m =
39,25,-9,27,15,-14,-6,-23,9,20,5,-3,-5,-3,5,27
3,-21,-2,-8,23,-4,-9,19,31,24,-13,15,-21,-13,12,-4
-7,-8,-23,30,3,-18,0,8,-31,14,31,30,-14,27,45,-9
3,26,22,38,1,-17,21,6,-17,29,37,-7,10,-26,-4,39
10,3,-14,25,-23,38,19,-2,7,34,17,6,-15,15,8,4
-32,12,-5,-33,-32,-26,46,0,-3,-29,-10,-32,9,2,-1,-1
-10,0,-6,19,-3,-4,33,22,4,19,3,13,38,40,-1,3
Counting starts at 0.
The bottom entry of the column that holds the smallest entry -> 19
The entry just right of 29 is 37
The entry at row 1, column 0 is 3
Find the entry in row 0 and column 1.
Answer: 25
Find the top-right entry.
Answer: 27
Find the entry in row 2 and column 1.
Answer: -8
Find the entry in the top-left corner.
Answer: 39
The entry just left of -29 -> -3
The entry just left of -31 is 8
The bottom-left entry is -10
The entry just left of the smallest entry is -5
Find the largest entry.
Answer: 46
Find the entry in row 0 and column 2.
Answer: -9
The smallest entry -> -33
The entry just right of 2 is -1
The entry just right of 45 is -9
The top entry of the column that holds the largest entry -> -6
Find the top entry of the column that holds the smallest entry.
Answer: 27
The entry just left of 17: 34
The entry in the bottom-right corner -> 3
Find the entry directly above 1.
Answer: 3
Find the entry directly below 21.
Answer: 19
The bottom entry of the column that holds the largest entry -> 33

Read these off the table that follows.
1) The entry in the bottom-left corner?
2) The 1st entry on the main diagonal?
3) The 1st entry on the diagonal from the top-right corner?
4) The 3rd entry on the diagonal from the top-right corner?
5) The entry just right of -22?
6) The 2nd smallest entry?
7) The largest entry in the last row?
8) The third entry on the main diagonal?
[[  4  19 -14 -23  25  -7 -13  11  21 -16   8  34   2  32  33]
 [-17 -13 -13  16  29  30   0  30  11  -7   2  14   0   8 -17]
 [  1  32  -7   7  15 -15 -14  15  24 -11  -3 -15  42 -12  11]
 [ 29  16  -1  29  -7  19  30 -17  42 -22 -10   7   4  14  -6]
 [ 19  38 -18  30  29 -23  17  10  13  21  -1  12 -10  14 -30]
 [ 35 -10  26   2  39  16  -4 -18  -9 -13  24  14   8 -14 -12]
 [ 13  11  31  37  -5 -16 -18   7 -14 -13  25  16  27  40 -25]
 [ 21   1 -14  -6   9  15  -8   3  30  13  35 -31  -9  27  31]]
1) 21
2) 4
3) 33
4) 42
5) -10
6) -30
7) 35
8) -7

A = -37.4 -87.2 -47.2 -80.6 -52.2 -28.4 -49.6 -51.3 -39.5 88.5
The fifth entry -> -52.2
The maximum: 88.5
The entry just left of -47.2? -87.2
The entry just right of the smallest entry is -47.2
The first entry from the left is -37.4
The second smallest entry? -80.6

data = array([3, 0, 3, 7, 6, 3, 6, 4, 3, 8, 4, 5])
Give the 3rd entry from the left.
3
The first entry: 3

-12.5,-13.9,-11.9,-10.8,-2.3,-5.5,-0.6,-1.6,-9.9,-3.0,-2.2
-12.1,-14.2,-12.1,-12.0,-2.3,-3.9,-0.1,-1.1,-10.3,-2.9,-1.9
1.3,-19.8,9.3,6.9,-19.9,2.9,-13.1,6.1,2.3,-27.3,-23.7
-5.9,1.9,-17.9,-16.8,-11.7,-10.3,-12.2,-19.9,-16.1,-11.8,-11.5
-5.3,-6.1,-12.9,-4.2,-6.6,-10.9,-9.2,-10.4,-10.4,-10.1,1.7
-16.6,-8.1,-12.1,-16.6,-6.9,1.7,1.5,-6.0,-10.9,-1.7,-13.9
-5.9,-6.8,-7.4,-8.3,-7.5,-5.5,-8.2,-9.8,-7.6,-8.0,-4.9
-19.4,4.3,-24.2,-15.8,-17.8,-20.7,-12.3,-17.9,-17.5,-13.6,-22.5
-0.3,-0.6,-11.6,-13.2,-7.2,-6.3,-10.7,-15.7,-12.5,-10.4,-4.3
-3.5,-17.4,4.2,5.0,-19.2,0.1,-11.7,3.4,-0.6,-22.4,-26.4
-15.6,-10.0,-10.2,-23.2,-6.5,6.5,2.0,-5.0,-10.6,-2.3,-17.3
-14.2,7.6,-22.9,-18.3,-17.1,-17.8,-11.9,-20.8,-17.8,-14.3,-22.2
15.2,-11.5,8.6,17.7,-22.3,-0.2,-17.2,2.7,-1.9,-25.3,-16.2
2.6,-8.3,-3.8,14.4,-10.3,-9.9,-8.9,-1.5,-9.2,-9.1,-8.3
Rows and columns are numbered from 0.
Which number is the entry directly below the smallest entry?
Answer: -11.8
Which number is the entry at row 1, column 0?
Answer: -12.1
The entry at row 0, column 2 -> -11.9
Which number is the entry at row 1, column 1?
Answer: -14.2
The entry directly above 6.9 -> -12.0
The entry directly below -1.6 is -1.1
Which number is the entry in row 2 and column 0?
Answer: 1.3
Which number is the entry just right of the smallest entry?
Answer: -23.7
Which number is the entry just left of -24.2?
Answer: 4.3
The entry just left of the largest entry is 8.6
The entry at row 0, column 1 -> -13.9
The entry just left of -6.9 is -16.6
Which number is the top entry of the column that holds the largest entry?
Answer: -10.8
Which number is the entry directly above the smallest entry?
Answer: -2.9
The entry in the top-left corner is -12.5
Which number is the entry directly above -7.5?
Answer: -6.9
The entry just right of the largest entry is -22.3
Which number is the entry directly below 6.9?
Answer: -16.8
Which number is the entry directly above -3.9?
Answer: -5.5
Which number is the entry in the bottom-right corner?
Answer: -8.3
The entry in the top-right corner -> -2.2
The entry just right of -1.5 is -9.2
The entry at row 2, column 1: -19.8
Which number is the entry in the bottom-left corner?
Answer: 2.6
Which number is the entry at row 2, column 2?
Answer: 9.3
Which number is the smallest entry?
Answer: -27.3
The bottom entry of the column that holds the smallest entry: -9.1
Which number is the entry just left of the smallest entry?
Answer: 2.3
The entry just right of -0.3 -> -0.6
The entry directly below -3.9 -> 2.9

[[ -6.8 -10.3  23.5   6.5 -11.2   5.2]
 [ 18.9 -21.7  -9.4 -10.9 -18.4  -9.1]
 [ -7.5  15.1 -12.4   4.7 -11.4 -24.2]
 [-13.8  18.1  17.6 -10.4   8.0 -13.1]
 [-12.1  -3.9 -21.4   9.5  14.8  14.1]]
Rows and columns are numbered from 0.
The entry at row 0, column 1 is -10.3
The entry in the top-right corner? 5.2
The smallest entry -> -24.2
The entry just right of -9.4 -> -10.9
The maximum -> 23.5
The entry directly below -10.3 -> -21.7
The entry just left of the smallest entry is -11.4
The entry at row 2, column 0? -7.5
The entry directly below -11.4 -> 8.0
The entry just left of -10.3: -6.8
The entry in row 1 and column 0? 18.9
The entry directly above the smallest entry? -9.1
The entry directly above -10.9: 6.5
The entry just left of -10.9 is -9.4
The entry just right of -10.9? -18.4
The entry at row 2, column 1 is 15.1
The entry in the bottom-left corner -> -12.1
The entry in the bottom-right corner? 14.1
